R: 3 groups of rows, each row roughly a mix of its group's hidden directions
R (90 x 12)
[[ -1   8   9 -11 -16  28  12  13  -5  -3   6   9]
 [ 16  22  15  14  -5 -17  -3   9  -3 -11   2   9]
 [ -7   2  16   8  13   8  29  -1 -12   5  -4  11]
 [ 18 -21  18   2 -10  19   5   2 -11  -4  -8   4]
 [-16  -3  -5 -11 -11  18  10  13  15 -20  -5   3]
 [ 23   2  14 -11  -2   1 -12   0  18  18 -12  -3]
 [ -6  -2 -11 -10  13 -13 -28  15  -2  -9  10   6]
 [-14 -27   1  12   1  12 -14  -3   1 -13  -9 -11]
 [-23  -7 -21  -6   2 -17   2 -15  -5  -3  12   7]
 [-13  13 -20   5   9 -23  -4   4  18  -3   0  -4]
 [ 25  -7  -9  14   4 -17   7 -15   2  -6 -13  -8]
 [ -2  -3 -12   5 -16  -4   8  17  27  13   1   6]
 [ -4  19   0   1  -7   7  27 -12   1  10  18   5]
 [ -8  12 -19   4  12 -22  -6 -12  12  11   8  -7]
 [ -5 -13  -1   8 -12  -6  12 -21  -4   7 -27   0]
 [  2  16 -24  10   9 -12   6 -16  14  -5   6  -8]
 [  3  16   6   8  -4 -18  21  -5   7  11  18  10]
 [ -5  -3  21  16  -7 -27  -1   7  12  -8   2   1]
 [-28  -8 -16   3   0   1   5 -17  -3  -3  18   4]
 [ 12  -9   8  -1  -2  12   5  12 -25 -23  -1 -10]
 [-13 -16  11   2  17   9  17  -5 -17  12  -9  -8]
 [-16 -23  -3  13  -1 -14 -10  16  16   0  -5   4]
 [ -2   7   3  -5   8 -22 -13 -17 -12  -8  -9 -20]
 [ -4 -23   1   6   5 -16 -10 -13  -5  25   4  -3]
 [ 15  -9  -5  18   7  -2 -15  -5   1  20 -15  14]
 [  7   7  20 -15  -4  31  -4   3  -4  -5   2   3]
 [  2   5 -15 -19   2   1  28 -11  -5   1  15  -6]
 [-13  -2  14 -17  -4  -9 -11  15  -9  24  -1   5]
 [ -9  -8   0  -4  -6  26  16  20   8 -11  -3   6]
 [ 12   6   6 -10  12  -9 -17 -19   4  23   0  -9]
 [ -4 -13 -14  20  -1 -13  15   4  -9 -22  -6   1]
 [-22 -10   0   0  15   4   8  -6   9  25 -11  -6]
 [  9  16  16   9  -7  16 -14   9   1  10 -19   7]
 [  3  16 -16   0  -2 -12 -17  -5  24  15   3   2]
 [  1 -17  12   4 -24  -3 -10  14   0 -16  10   9]
 [ 16   5   7  -1  -1 -21 -15  10  -1   8 -24  10]
 [ -6  -6  -9   2 -22  -7  21  18  -2  14   1  10]
 [ 23  12  -9   5   2 -14  15  -7  -6 -17 -15  -6]
 [-19  -3 -19 -21  -4 -13   5 -13 -12  -7  -5   0]
 [  7  24 -11 -19   4   2  13   2  -4   7  19   6]
 [ -1  20   7 -19  12  -2 -19  -8   6  18   4  -6]
 [ 10   7   4  -7  13  -5  -9  23   6  -9  26  -2]
 [-15  -6  -6  -3  -2  22  18 -12  -2  -9  15 -14]
 [  3  24  14  11   2  -8   4  19   5 -15 -14  -2]
 [  1 -14 -17 -13   0 -20  14 -16  -8   2 -14  -2]
 [ -2 -10  -2  -3  -8 -21 -29  -7   3   0  -1 -16]
 [ 11   5   3   1  20   0  -8 -28 -14 -10   1 -11]
 [ -6  -1  -2   0  18   8  20 -17  -6  24   2   9]
 [  2  -3 -18  -5   3 -13  25 -20  -3  11   9   4]
 [ -7 -14  -8  20   9  12   1 -14  -2 -24  10  -2]
 [ 24   3   4  19   7   0  -7  16  -5  20   4   1]
 [-12 -14  11   4 -13  10   0  27  11 -12  -7   0]
 [ -5 -21 -25  -1  11 -17  -1 -15  -4   4   4   6]
 [  0  -8  -6  -8   5 -14 -20 -14 -12  -2  -6 -25]
 [  6  17  -6  -6   1   2  19 -19  -5  -5  13  22]
 [-20  -6   5   0  -2   1 -11  28  15 -11  -5   7]
 [  7   8   9  -3  -5 -36  -3   7   2   3 -12   9]
 [  9  20  -3  -4  -8  -6  21 -12  -3  20  -6  11]
 [ -8  14  -8  -5  10 -26 -14   8  17   6  -7  -4]
 [ -9   3  -3   5  12  -3 -18   9  27 -18  -6  -3]
 [  4  11 -23  13   8 -11  13 -19  -1 -12   5  -7]
 [-11 -11   3   7  -3  -9 -21  14  19  13 -10 -13]
 [ 12   0   1  -4  -8 -21 -20 -12 -15 -16   6 -10]
 [ -2   6  -4  -7  -4   8  22 -16  -2  -6  14  26]
 [-11 -18   8   6  -3  -5 -18  16   8   5 -12 -19]
 [  7  12 -15   1   9  -9  -4 -23  16  16   9  -9]
 [-19  10  11  -7  -3 -18   9 -19   0 -18  -4   7]
 [  1 -24 -16 -14 -12  20  -8   4  -1  -5   9  -6]
 [  3  -9  10   8  -9  26  17  -9   1  -1 -12 -16]
 [ 20   0  -8 -15  15 -18 -15  17  -2   1   0   5]
 [-11 -16  -9  -2  -5  20  -5 -13  -9  -3 -23  -8]
 [ 17   5  -4 -11   2 -19 -12   5  -7  10 -25  10]
 [ -7   0 -10  -1  -7   3   1  -7  17  30  18   2]
 [ -2 -15  -3  -4   0 -19 -22 -20  -7  10   4 -13]
 [ 12  -3  -3  -3   0 -12 -17   2  -7   9 -31   8]
 [-15 -25  13   8   7  -5  -6   2  -4  20  -8 -11]
 [ 16   5  24   0  -8  12  15  10   6  -7  -8 -17]
 [  3  -8   6  16   5   9  -4  26  11  22  -6  -3]
 [ -9   1 -13   0 -19  -7  19  11   0  23   9   8]
 [  2   8  -4  -3   8 -13   7 -19 -31   4   4  -5]
 [  7  19   3 -12  -1 -11  12   5 -28  -7 -10   0]
 [ 12   3   0  -7   7  12  17  -7 -28 -17   4  -1]
 [-17  -9  16  16  -2 -10 -18  11   9 -16   6  -2]
 [ 16 -22  -8  19  -3 -12   3  -3  19   1 -10  -3]
 [ 24  -6  -8   9  -5  16  -8  22   1  11  10   3]
 [-13 -14  -9  15  -8  -4  15  16  -9 -21  -3   7]
 [  9   2  -3  -7   4 -19 -14 -22 -19  -7   2 -14]
 [-15  -2 -19 -12   8   2  -1 -21  14  19  -1  -2]
 [ 13  10  -4  -8  16  -3  -8  19   4   0  27   4]
 [-18   6  -6 -19  -1 -23  -3   6  -3 -16  14   1]]
one row of each group, then the others: which group is each in?
[-10  -9  -9   8   4 -33   0  -9   3   3  10  12]	<91>
[-20  -8  21   5   7 -13  -1   3  -6  -5 -19 -16]	<74>
[-20   0  -8   9   8  -7  -9  16  16 -23  -3   1]	<41>

[  1 -14  24  12 -16 -10  -1   9  -9 -10   9  14]	<74>
[ -8   1 -11  -3 -18 -12  15  15   3  25   4   8]	<41>
[ -8 -13   0   3  -3  18  -3  28  13   1 -12 -11]	<74>
[  9  11 -19  12  -7  13  20  -8  12 -14   8   0]	<41>
[ 11  13  -3  -5   7 -14   3 -28 -19  -4   8   3]	<74>
[ 16   3 -15  -2   8 -13 -11  -4  -6  21 -14  18]	<91>
[ 14   9   0  15   1 -17 -15   0  10  24   7   7]	<74>
[ -5   6 -14   7  15 -31  -2 -10 -10  -5  -4  -8]	<41>
[  8  26  12   6   3 -12   1  10  -4 -22 -11  -6]	<74>
